One vector is turned by the same rotation once a step. Each row is the vector after some number of steps, and that number follows the row.
The counts run from 0 to 170.
[106 106 106 97 104 129 132 165 155 124 124 144 146 125 139 156 117 108 128 89 143 185 123 145 129 106 93 160 108 103 129 111 147 87 158 141 122 113 151 104 104 119 138 117 167] => 72
[114 112 99 113 148 93 130 134 174 160 160 117 168 114 112 104 127 163 109 120 94 131 113 117 98 126 99 133 145 106 114 148 117 130 146 180 145 91 123 158 153 138 127 121 107] => 53
[145 145 127 118 145 127 114 154 109 159 100 117 115 153 137 117 123 172 110 138 114 133 150 139 85 131 134 151 160 134 154 114 116 166 114 79 127 120 140 168 162 172 100 129 125] => 116
[77 107 137 112 101 139 123 118 120 108 150 172 169 165 118 127 134 85 119 90 133 172 103 111 159 120 123 113 105 104 116 135 137 101 129 135 100 169 124 96 119 174 99 115 131] => 168
[126 118 66 114 116 94 108 124 160 170 150 114 130 130 102 127 141 160 132 104 106 111 136 102 109 116 97 161 139 109 142 110 107 134 126 152 136 78 146 146 138 161 131 144 113] => 52
[104 121 124 137 164 91 132 114 117 162 157 119 149 147 123 98 135 125 129 150 92 114 127 109 127 150 111 108 135 120 102 140 85 139 125 189 146 126 131 165 159 150 138 105 107] => 45
[121 123 132 130 146 102 171 155 122 154 120 105 133 125 150 121 129 110 109 166 109 135 107 138 129 175 75 112 137 140 125 129 94 131 145 193 155 117 152 153 153 108 155 98 165] => 133
[125 154 105 96 113 121 175 158 136 136 117 139 125 143 146 93 120 139 75 127 135 173 127 148 87 132 109 129 111 171 143 99 134 124 124 154 137 109 172 128 154 156 138 118 156] => 126
[139 148 153 134 142 140 81 121 113 128 116 121 108 154 109 99 131 184 118 136 116 119 113 139 99 130 158 122 180 163 138 146 113 184 107 103 123 117 92 154 130 138 101 132 104] => 108
[104 146 159 122 155 159 117 99 95 116 125 160 169 165 155 119 134 119 70 139 121 184 140 160 133 129 153 97 110 119 147 118 131 126 113 115 142 135 111 143 138 172 111 117 123] => 103
[151 131 163 139 139 171 134 145 97 113 98 150 154 149 132 143 113 155 89 148 158 157 122 160 141 139 141 113 134 143 181 117 138 110 135 82 142 171 128 115 151 150 98 129 136] => 16
[129 136 134 145 134 110 141 112 88 143 120 119 130 154 126 115 157 120 127 154 114 84 146 103 142 146 117 121 147 128 136 93 91 133 81 128 132 160 142 131 166 189 112 147 105] => 36
[126 103 141 122 120 145 113 134 112 131 131 174 152 162 130 145 122 122 136 111 132 147 124 113 143 106 133 135 130 85 140 122 151 112 109 77 115 187 116 108 134 165 72 133 100] => 169
[132 108 112 110 125 92 126 157 118 148 115 138 145 155 148 110 98 125 116 153 83 141 85 100 143 130 73 134 84 108 132 133 145 131 128 124 145 175 135 152 163 113 129 143 139] => 58
[136 119 178 148 121 136 130 115 104 117 118 136 126 159 128 112 150 131 120 177 132 103 117 150 153 165 134 89 152 156 169 132 117 119 101 107 128 179 114 110 150 159 117 134 113] => 24
[75 125 143 119 137 114 115 87 122 109 144 95 139 137 112 102 169 129 111 128 112 138 130 158 124 161 149 91 133 157 145 149 91 157 115 164 121 82 114 128 135 159 147 116 127] => 110
[116 139 129 129 110 118 145 121 98 128 136 147 117 169 119 93 142 121 106 151 122 105 100 103 136 155 121 88 121 176 127 116 105 136 90 153 116 165 150 125 148 170 113 133 94] => 35
[108 123 132 117 117 114 122 114 121 102 97 99 127 108 134 175 134 119 149 124 141 137 134 134 192 156 103 106 114 143 177 120 90 138 132 124 106 122 94 118 118 101 161 142 147] => 2
[124 131 124 129 143 171 109 102 117 110 128 149 136 129 122 176 159 128 138 118 149 163 165 157 137 111 155 136 153 81 159 95 114 101 118 112 119 81 99 119 114 162 108 127 106] => 94
[149 106 113 140 137 118 134 162 157 144 143 117 143 96 114 125 123 148 111 158 115 133 88 131 121 143 104 134 153 138 130 135 121 100 167 196 172 105 139 140 129 84 145 102 128] => 141
[120 129 146 132 152 177 95 122 131 110 144 158 152 134 125 163 138 132 94 125 151 176 132 170 101 105 173 124 142 98 151 130 125 102 137 139 149 108 111 134 99 143 120 106 104] => 95
[132 120 124 108 150 140 126 129 148 108 123 131 170 96 122 163 138 155 100 112 165 186 154 163 140 109 131 131 155 122 171 124 116 92 181 120 140 99 116 120 124 140 118 109 138] => 7
[146 124 144 114 117 125 113 138 124 105 85 124 123 117 122 140 109 150 146 131 137 153 95 145 183 160 100 104 122 172 159 137 113 144 131 108 112 132 77 138 102 58 146 134 130] => 1
[127 156 117 124 142 154 159 143 95 151 153 158 120 169 133 110 121 134 89 147 116 158 129 122 103 132 128 119 125 135 102 101 108 114 119 173 140 130 165 154 144 176 102 99 138] => 38
[136 132 134 143 114 157 137 128 146 123 156 151 118 140 91 92 137 166 99 132 152 120 98 144 99 140 147 115 167 179 145 125 131 125 103 159 125 119 129 113 130 161 105 122 84] => 31
[96 112 116 106 129 80 136 122 150 148 144 115 173 144 142 103 119 115 109 124 95 154 104 113 143 144 73 115 80 86 128 143 127 124 124 161 146 138 126 133 164 123 151 133 138] => 57
[106 139 165 117 138 145 159 114 95 106 122 143 171 136 131 141 143 124 95 134 170 173 128 156 156 141 137 95 134 143 156 124 119 89 167 122 127 147 128 104 143 170 105 112 152] => 15
[116 143 136 137 156 130 144 133 80 158 138 133 130 156 141 128 154 105 119 161 102 124 160 117 132 143 131 125 143 105 125 92 85 115 115 156 141 137 166 152 163 194 121 115 134] => 37
[140 77 125 129 107 113 94 162 169 133 127 137 141 108 130 163 115 136 168 111 149 131 104 122 131 102 110 163 164 93 157 117 145 121 128 84 134 145 129 117 114 94 116 143 107] => 74
[107 113 157 131 117 160 113 124 133 94 135 163 126 130 126 142 117 118 134 142 137 164 74 151 148 142 142 80 126 148 127 148 114 120 108 142 107 145 95 113 85 75 120 100 114] => 88
[107 87 114 123 111 79 110 144 191 127 146 121 153 115 116 118 111 132 126 112 127 140 84 135 136 128 82 124 115 129 135 154 147 120 136 139 137 126 121 120 134 74 137 134 104] => 65
[86 108 150 140 114 148 96 130 96 123 138 145 133 164 121 150 141 79 161 109 112 154 122 127 166 149 131 115 128 94 112 138 115 100 127 140 100 147 131 100 94 156 140 116 163] => 167
[124 114 162 161 132 133 98 138 100 126 132 116 104 135 117 146 139 162 141 139 141 106 129 132 134 142 158 136 217 162 148 146 93 134 145 115 122 127 130 128 115 132 121 115 130] => 21
[133 86 151 150 132 119 136 133 128 135 112 123 147 129 143 163 139 107 187 127 141 114 107 152 187 150 109 122 154 108 152 129 128 112 115 114 113 141 94 110 125 63 111 117 112] => 78
[143 148 110 127 108 131 147 131 101 155 119 138 104 162 120 89 137 143 139 141 86 115 109 109 153 161 78 124 101 148 131 99 127 138 88 154 115 135 119 146 162 158 130 136 133] => 47
[141 117 110 117 139 128 165 135 137 153 141 138 169 105 113 167 142 145 120 125 141 152 142 110 155 120 94 155 129 80 146 96 135 78 173 154 150 99 145 113 134 140 125 123 133] => 148
[167 115 144 147 99 167 106 154 97 145 107 160 129 167 121 147 123 133 143 144 107 149 112 112 181 132 102 165 119 92 138 115 159 99 137 104 122 162 118 113 106 142 111 136 138] => 158
[112 125 101 135 133 111 128 136 126 157 143 142 158 149 146 119 130 119 89 134 96 158 137 118 101 124 98 129 94 80 139 111 120 115 124 162 167 118 149 150 164 166 149 138 129] => 49
[117 118 163 148 127 125 117 142 67 120 87 120 115 137 116 162 121 138 150 149 145 122 123 119 175 148 124 116 171 169 144 135 95 141 153 93 114 162 108 123 114 119 122 124 158] => 13
